(in the rows, 128 means zero)
Each row of X is roughly a mix of the hidden directions of one of a few groups; some rows fit no group.
X (151 x 10):
[[151 109 118 180 121 165 115 168 123 156]
 [ 81 158 148 120 148  82 105 144 158 126]
 [104 146 105 132 117  80 107  72 117 135]
 [ 86 165 158 120 162  94 154 127 116 149]
 [125 152 171 115 107 104  69 147 133 144]
 [152 112 153  58 140 147 150 128 121 108]
 [144  90 136 117 138 104 136 111 133  59]
 [151 120 108 134 151  92 132  72  93 106]
 [ 85 131  68 107 122 135 157 154 141 123]
 [186  97 144  76 130 139 118 130 123 140]
 [ 77 112  94 155 105 114 100 137 159 109]
 [ 87 101 137 133  97 151 142  70 139 135]
 [ 76 130 113 125 133 120 124  72 162 109]
 [ 97 142  99 123 119 145 105 134 164 186]
 [130 168 172 111 163 105 172 122 133 119]
 [135 178 120 142 154  77 136 114 157 148]
 [165 153 183 104 149 125 140 165 122 119]
 [ 80 112 113 163  79 143 112 120 126 154]
 [ 85 153 158  96 126 152 175 115 111 134]
 [ 95 147 111  98 114  66 127 115 157 127]
 [ 96 145 120 156 103  81  93  94 142 117]
 [174 122 128 115 149 126 130 195 126 149]
 [130  75 105 108 133 134 141 104  77 105]
 [ 84 154 117 125 120  87  95  92 153 118]
 [178  94  89 131 125 125 119 157 154 157]
 [121 141 132  79 111 102  95 100 145 171]
 [ 95 138 100 176  96 133 111 130 160 161]
 [ 85 129 126 148 103 115  84 171 120 157]
 [120 107  96 157 129 144 162 138 132  67]
 [105 123 114 159 163 123 171 127  77 112]
 [149  96 103 110 117 137 127  62 105 116]
 [134 134 114 110 135 170 117  65  94 130]
 [131 122 122 147 118 176 133 132  66 159]
 [182 112 147  90 122 156 125 129 172 122]
 [ 99 106 141  93  93 107  83 125 163 120]
 [118  79 107 127  80 146 101 149 150 106]
 [129 112  93 156  83 130  87 139 159 154]
 [139 182 109 153 157 127 156 101 156 151]
 [101 184 125 152 134  81 128 101 114 118]
 [106 170 112 137  99 126 116 138 105 187]
 [149 110 146 105 160 119 149 121  94  70]
 [121  99 153 166 121 147 145 186 146 110]
 [135  85 116 129  88 137  84 128 130  83]
 [129 143 181 120  85 146  91 152 147 140]
 [138 143 171 115 156 101 167 117 134  82]
 [143  68  88 128 116 155 115 151 149 143]
 [119 118 148 142  88 166 151 161  87 151]
 [109 157 116 186 134 128 153 176 128 131]
 [166 127 164  79 139 126 141 102 102  97]
 [161 157 162 128 149  86 130 132 163  95]
 [120 105 131 134 117 177 147 178 122 168]
 [115 136 148 103  68 129  89 102 153 135]
 [118 109 107 127 104  76 104 148 173 105]
 [123 126 123 128 126 111  84 200 143 129]
 [170 111 138 152 146 146 129 155 188 126]
 [114 181 133 148 159 121 175 113 105 148]
 [109 142 118 128  90  66 111 133 155 100]
 [108 185 133 125 171 110 126 154 123  95]
 [109 118 148  88 146 148 150  98  73 118]
 [107 121 145 118 109  81  81 156 118 162]
 [127 111 131 160 134 129 140  92  58 129]
 [121 139 104 153  87 133  75 140 167 140]
 [176 129 140 108 138 157 159 140 102 174]
 [190 117 167 101 142 156 149 131 127 122]
 [150 182 148 142 125 165 116  99  97 147]
 [ 81 154 129 162  95 139 114 143 155 164]
 [108 158 188 143 100 130 102 118 158 122]
 [ 76 120  87 148 105 106  95 128 155 122]
 [170  79 126 152 133 157 104 137 129  90]
 [127  87  53 120 121 126 132 133 119 113]
 [163 102 144 144  85 168  90 139 141 123]
 [142 177 171 150 146 131 142 162 151 151]
 [ 87 165 131 136 116  76 133 111 164 120]
 [154 146 138 152 130 143 145 188  86 138]
 [139 185 169 126 160 153 148 110 128 145]
 [109  86  77 113 100 111 117 122  91 137]
 [117 149 108  96 127 141 118  57 107 131]
 [153  77 124 101 132 180 157 138 133 128]
 [109 175 136 130 169 107 176 108 112 131]
 [148 120 128  99 143  67 133 105 128  84]
 [ 86 147 104 162 121  81 106 102 143 114]
 [186 118 125 120 110 140  98 173 146 147]
 [ 77 124 109 149  92 134  89 144 147 157]
 [181 116 176  83 127 123 118 142 130 137]
 [129 132 138 129 158 156 175 155 182 128]
 [118 150 125 139 165 112 169 107 124  72]
 [132 109 103 146 153 163 180 161 110 107]
 [157 109 134  65 157 107 116 103 108 120]
 [135 123 129 105 102  89  84 162 158  98]
 [165 101 132 101  99 104  85  91 141 132]
 [167 138 175  88 121 142 101 163 124 133]
 [135  79  96 148 108 141  89 153 155 109]
 [112 154 133 165 111 119  94 171 168 147]
 [163 102 112  75 153 143 130 104  93 119]
 [101 113 129 129 133 128 174 170  92 167]
 [151 125 136 113 174  94 175  98 127 105]
 [154 138 171  78 121 121  96  99 114 106]
 [157 110 155 113 126 152 146  69  94 127]
 [109 160 154 122 155  99 150  96  95  91]
 [114 135  94 182 150 136 146 160 123 166]
 [119 151 130 135 105  74 111 156 178 121]
 [130 169 152 108 161 155 155  91 102 150]
 [ 97 154 140 112 127  83 120  70 133 139]
 [107 145 126 125 169 120 188 121 100  99]
 [ 96 118 116 154  78 118  85 110 151 148]
 [101 166 114 190 134 115 148 119 100 122]
 [ 89 144 133 138 127 118 162 125  63 112]
 [178  98 122 144 109 158  96 164 148 134]
 [123 156 170  96  84 141 105  97 121 150]
 [ 81  82  87 111 109 156 125 111 127 132]
 [ 89  96 100 153  98 125  93 151 156 113]
 [162 140 172  83 149 137 157 106 133 105]
 [124 111 113 182  96 159 102 163 136 147]
 [ 95 117  86 155 102 132 107 158 164 156]
 [170 108  95 141 137 151 141 180 116 151]
 [165 107 152  88 147 134 151 133  76 124]
 [165 116 146 112 167 143 174 151  93 137]
 [104 119 110 134 171 117 179 165 106 143]
 [167 103 109 158 137 169 142 169 128 153]
 [108 114 135  92 154 115 181 105  89 119]
 [181 125 131  89 141 109 123  85 146 102]
 [132 103 141 115 139 121 132 120 124  48]
 [116  89  84 135  88 135  93 116 116 157]
 [ 94 117 120 123  91 109  85 106 140  81]
 [110 107  82 106 154 135 139  73 115 111]
 [139 148 163 137 124 183 161 163 104 120]
 [165 110 151  82 136 147 118 173 115 153]
 [ 67 151 143 135 120  94 150 100 115 150]
 [113 130 114 133 169 126 194 103 117 105]
 [ 83 119  84  87 122 117 130  99 122 159]
 [112  98 110 136 104 154 148 179 126 171]
 [ 98  94 104 101 144 132 165 133  90 163]
 [109 142 166 102 140  72 115  96 113 111]
 [152 144 171 139 143 153 182 160 139 124]
 [175 125 160 100 150 142 155 101 101 100]
 [ 98 123 166 151 112 153 172 143 101  96]
 [123 103 102 158  99 172 143 112 174 140]
 [ 77 154 113 129 143  76 132 102 104 126]
 [139 112 124 116 157 148 159 185  99  97]
 [ 90 133 106 154 114 106  93 163 162 155]
 [108 154 165 133 164 130 185 110 113 115]
 [143 154 151  97 162 104 138  85 152  96]
 [151 122 163 118 120 179 157 126  81 122]
 [153 150 155 155 111 125 100 120 164  76]
 [163 154 142  94 182 105 141 105 131 142]
 [116 163 154  98 156  97 152  89 118  99]
 [117 177 137 119 110  86  97  90 150 133]
 [109 110 144  80  98 108 105 104 122  84]
 [107 178 131 122 151  87 111  85 145 138]
 [103 127  85  95 109  82 104 104 151 133]
 [ 88 146 136 176  99 155 127 139 144 166]]
Here is one row of each group, with its name. Which group are the others in?
[108  82 102 121  85 131  88 149 153 129]  Q
[118 100 119 133 107 199 152 131 113 149]  V
[106 162 118 142  97 132  90 131 181 151]  L
[164  79 114  85 139 133 129 108  95 112]  M

[141 108 123  51 123 142 140 118 151 120]  M
[109  88 120 142 106 152 157 164 111  83]  Q
[108 113  91 180 107 147 113 158 158 138]  Q
[170 130 167 134 145 139 189 131 120 116]  V
[146  85 127  94 129 141 145 164  86 156]  Q
[157 165 146 161 129 141  98 159 166 153]  L
[116 147 104 154  94 145  91 151 138 178]  L
[111 116  90 109 182 144 166 126 100 121]  V
[107 133 116 181 114 140 114 172 163 152]  M
[ 92 145 112 157 135  79 118  85 147 143]  M
[179  96 162 104 103 164 122 136 127 110]  Q
[129  66 118 118 157 170 152 133 108 128]  L
